In the data rows, the value 128 means zero.
In each game, the first row plays the second. By how much does the first row win? 10 means about a draw, 20 a big win and 0 a big loss. Wins can go round in a circle. Each row has two weighted sums of its numbers, A and B, taken from their middle values. A row wins by its A times the other's B, less its B times the other's A.
[162 122 110 127 105 113 105 141 135 136 126 128]
[120 102 116  61 135 150 128  96 149 138 135 137] >> 14
[109 151 152 143 129 110 105 127 155 145 154 109]
[ 91 102 163 152 166 114 107 106 149 128 165 113] >> 11
[121 103 155 126 133 167 139 119 137 135 118 129]
[103  92 149 131 135 145 118 140 135 128 179 118] >> 9
[121 137 124 129 101 139 127 148 120 119 120 132]
[176  99 117 151  88 141 121 164 156 184  66  99] >> 9
[165 157 115  68  75 152 117 150 108 146  68 121]
[104 147 161 140 123 153 165 138 131 125 168 115] >> 15
[166 144 121 111  79 144 113 158 127 148  88 126]
[139 136 124 157 121 139  96 164 143 178 128  94] >> 11
[133 106 108 113 160 139 121  75 132 133 110 150]
[120 115 119  84 200 134 147  67 155 103 121 147] >> 10
[106 134 160 111 122 146 122 130 144 141 143 116]
[141 124 105 109 131 142 118 112 129 119 103 120] >> 11
[137 115  99  94 169 131 149  74 132  75 125 135]
[143 143 131 171 145  74 152 127 101 113 108 154] >> 17
[138 171 139 162 133  80 157 146  81 109 132 163]
[123 120 154  99 133 152 117 120 157 161 138 134] >> 18
[127 146 145 141 121 120 127 121  75  97 121 159]
[114 132 151 145 170 123 138 114  76 110 113 133] >> 10
[110 118 123 140 150 137 143 143 130 135 150 111]
[147 141 111 169 134  68 140 142 107 114 143 145] >> 13
[120 133 128 151 151  96 130 127 114 113 157 130]
[109 124 157 138 158 117 105 129 151 150 144 102] >> 9
[123 114 128 131 172 144 149 129 158  95 149 117]
[120 111 121 160 143 114 150 126 103 118 118 147] >> 9
[118 108 153 137 138 128 136 110 143 111 136 127]
[158 117 109  95 145 137 116 104 115 120 106 158] >> 11
[153 100 121 124 106 135 115 141 123 144  93 113]
[143 121 120 132 160  93 170 130  91 111 123 152] >> 10
[172 122 125 152 152  91 171 139  84 118  99 177]
[168 111 109 128 104 128 113 187 123 168  99  97] >> 13
[ 94 137 146 164 129 113  99 108 153 141 164 111]
[114 144 181 116 150 126 108 110 110 111 125 134] >> 9
[ 85 153 174 123 111 120 113 118 145 119 125 111]
[157 117  80 156  83 129 121 169 163 170 114 115] >> 7
[146 131  99  96 114 123 137 130 117 118  78 136]
[128 160 138 131 152  81 142 112  98  70 134 172] >> 8
[178  80  94  87  89 150 131 123 129 126  85 151]
[116  83 127 144 141 137 131 132 148 147 153 117] >> 12
[109 127 113 117 131 110 117 139 127 125 125 115]
[118 125 119 146 145  82 157 113 104  95 114 177] >> 7
[132 128 112 113 157 135 121  93 134 119 137 133]
[132  93 104 123  93 134 110 172 109 168 127  93] >> 5
[153 135 105 127 149 138 152  89 138 116 110 155]
[118 142 150 136 119 128 128 116  93  85 114 151] >> 14
[141 112 128 132 115 117 168 132 101 104 118 166]
[106 127 175 130 123 158 129 121 126 142 163 120] >> 13
[125 118  94 109 163 121 152 113  89  82  99 139]
[115 139 171 113 152 133 135 126 149 142 132 105] >> 10
[ 92 178 169 111 152 126 104 106 139 146 149  90]
[168 149 111 114 135 109 133 126 102 130  87 132] >> 10
[134 127 121 157 141  90 115 112 118 108 123 138]
[154 108 143  77 151 146 131  76 141  93  73 153] >> 14
[173 116  96 120 102 132 150 132 116 146 105 120]
[154 124  82 105 155 160 134 121 143 113 171 108] >> 16
[123 111 129  96 126 147 159 107 160 149 126 158]
[150 152 111  70 109 129 125 117 125 131  94 142] >> 6
[107 104 150 133 144 157 107 132 160 140 142 122]
[112 134 165 125 123 123 136 130 162 144 152 112] >> 11
[158  94  81 115 139 114 121 117 153 134 131 131]
[140 104  94 120  93 123 102 135 151 140 117  93] >> 9
[ 84 160 142 120 144 133 141 123  48 100 155 175]
[173 115 101 147 127 133  66 127 138 169 101 118] >> 12
[173  95 103 110 116 126  96 138 143 147 107 120]
[161 132  82 122  98 111 125 126 144 126 149 125] >> 9
[100 124 153 110  88 142 135 106 137 121 136  98]
[ 86 160 120 148 143 105 137 134 116 101 118 161] >> 12
[166 129 101 110 118 134 107 130 126 133  97 152]
[156 101  75 160 104 127 106 176 136 176 114  87] >> 8
[ 95 126 166 147 137 135 116 120 146 145 150 104]
[159 114 127 130 130 135 114 148 148 154 127 118] >> 9
[128 109 145 136 152 149 155 122 137 132 114 132]
[149 114 131 136 155  93 147 132  93  98  92 185] >> 10
[162 145  88  92 106 138 140 131 143 122 113 121]
[101 139 138 129 106 135 151 112 160 129 145 108] >> 7
[104 123 140 109 120 109 137 103 139 154 131  97]
[132 147 113 149 125  94 154 137  85 100 118 158] >> 10
[130 114 140 136 136  99 129 105 103 112 146 147]
[164 122  92  99 163 128 145  98 128  99 131 166] >> 10
[112 171 137 138 137 119 139 126  66  81 114 157]
[169 120 115  88  91 149 127 154 123 115  81 160] >> 17
[200 117 122 126  77 132  85 152 116 153  83 116]
[132  97 149 127 129 145 111 123 165 133 160 114] >> 10
[122 130 125 139 144 133 123 120  99 117 104 165]
[121 109 166 126 121 158 109 110 149 144 150  98] >> 12
[116 160 159 169 114  88 151 165  96 120 132 160]
[142 122 121 129 120 150 118 144 106 138 121 137] >> 14
[132 160 127 159 119  99 148 127  89 101 148 161]
[151 130 110 122 118 132 107 115 141 133 136 117] >> 7
[115  96 110 184 121  88 130 132 112 136 149 161]
[132 155 116 166 144 103 172 137  86 114 123 171] >> 9
[125 153 157  77 106 165 124 100 138 147 114 135]
[159 114 117 114  97 130 109 139 127 162 131 136] >> 10
[148 117 104  92 138 135 140  99 135 113  79 153]
[136 133 113 173 133  86 169 125  98  90 137 153] >> 3
[126 127 107 137 153  91 135 110 115 102 148 129]
[125 112 116 120 145 134 135  84 128 113 134 147] >> 8
[120 158 163 117 138 145 119 147 136 157 136 112]
[158 125  93 141 143 105 134 148 132 137 111 143] >> 4
[117 123 162 118 125  96 108 123 136 137 144 131]
[ 99 122 136 126 129 149 140  98 136 136 128 124] >> 18
[151  82  96 157 117 139 109 139 143 141 140 132]
[110 119 140 123 134 125 104  97 118 128 141 120] >> 7
[100 115 148 158 112 135 120 108 158 158 146  95]
[143  92 110 195 111 135 138 166  95 111 143 162] >> 18
[120 149 136 171  86  88 148 168  88 125 137 139]
[133 123 118 105 154 125 108  64 139 105 108 129] >> 8
[167 122 101 118  80 133 121 193 156 150 105 100]
[135 112 112 124 116 132 147 108 107  78 135 134] >> 3
[139 127 134 180 115 108 128 149 102 106 136 139]
[108 127 140 136 171 137 132 117 156 143 142 118] >> 8
[137 125 109 141  91 112  93 175 142 177 111 100]
[128 135 120 127 143 142 158 113 100 100 122 163] >> 9
[111 136 129 147 130 141 119 118 176 173 150  91]
[167 114  98 113 100 143 105 124 143 125 113 136] >> 14
[ 94 130 144 137 139 107 129 103 124 100 155 114]
[115 113 138 110 150 122 116 111 143 138 164 116] >> 6
[172 113  99 137 164 110 154 101  74  80 133 161]
[140 137 130 144 133 101 163 134  75 104 138 165] >> 10
[142 111 116 117 102 145 107 185 121 163 105 100]
[ 88 106 146 118 127 132 143 127 140 129 142 115] >> 12
[124 159 130 153 128  67 151 119  90 104 129 163]
[133 133 113 173 144  97 156 178 126 116 139 131] >> 7
[175 124 120  65 158 128 136  73 124 122  86 139]
[112  95 108  73 173 171 136  84 178 143 109 127] >> 10
[168 129  93 102 102 150 114 127 135 135 109 122]
[101 116 166 145 103 116  97 138 156 176 145  99] >> 7
[101 139 166 127 117 178 114 134 146 139 154 108]
[110 145 124 170 112 130 145 135  91 107 138 152] >> 13
[146 127 122 133  92 145  97 162 139 140 116  98]
[135 130  88 123 121 151 129 169  96 146  97 118] >> 10
[176 112 104 109 159 137 121 109 133 109  94 167]
[136  92  85 114 145 131 115 130 132 125 104 132] >> 10
[139 114 110  93 136 133 117  96 134 103 126 147]
[144 157 126 145 158  98 166 123 106  93 143 160] >> 8
[ 91 143 175 132 113 152 124 108 154 163 183 114]
[118 116 115 147 150 156 169 147  90 127 122 141] >> 15
[112 191 154  86 127 134 133 111 138 121 144 124]
[164 115 100 122  89 122 110 171 130 129 103 123] >> 7
[137 154 113 155  99 104  93 143 152 164 137  90]
[110  98 126 148 165 141 113 107 138 124 150 119] >> 8
[154 117 100 106 107 139 126 129 128 138 100 141]
[137 106  94  66 148 162 131  70 123 122 101 168] >> 11
[108 123 170 144 122 137 126 134 138 128 137 100]
[133 126 124 141 130 131 116 182 142 141 147  73] >> 11
[ 69 135 180 123 110 159 120 124 158 126 177  86]
[133 122 114 118  82 142 102 164 135 158 109 107] >> 6
[ 90 143 157 140 123 107 135 116 130 127 159  95]
[153 116 123 110 150 145 152  79 108  92  83 178] >> 13
[136 149 103 128 107 138 117 144 116 148 108 104]
[139 124  89 119  85 129 132 153 130 157 113  97] >> 9
[171 148 102 105 123 145 136 151 132 134 123 114]
[ 92 147 169 141 118 143  95 145 156 137 148  97] >> 10
[102 107 138 133 168 106 144 116  78  66 138 167]
[102 181 145 110 157 106 150 137  85  99 117 158] >> 13
[153 128  91  86 150 124 131 140 125 136  84 121]
[149 112  97  90 133 144 129 125 128 137  97 146] >> 11
[101  97 136 145 137 127 141 145 133 139 156 107]
[138 105 116 106 157 146 121  97 155 133 148 132] >> 11
[142 136 132 156 128 117 147 121  91  98 154 171]
[154 120  99  73  93 147 143  93 102  99  95 158] >> 10
[153 108  96 129  83 132 122 171 129 150 123 108]
[126 164 160 141 148 110 123 112 149 133 137  79] >> 12
[111 116 152 144 151 131 132 108 142 129 152 119]
[131 116 119 188 122 111 145 158  79  92 139 149] >> 15
[126 137 181 115 130 137 109 125 145 148 112 115]
[146 112  81 151 119 147 111 144 139 161 118 115] >> 13
[128 112 118 140 127  97 135 108  91  82 154 165]
[160 150 127 148 144  76 118 134  85 138 128 145] >> 11
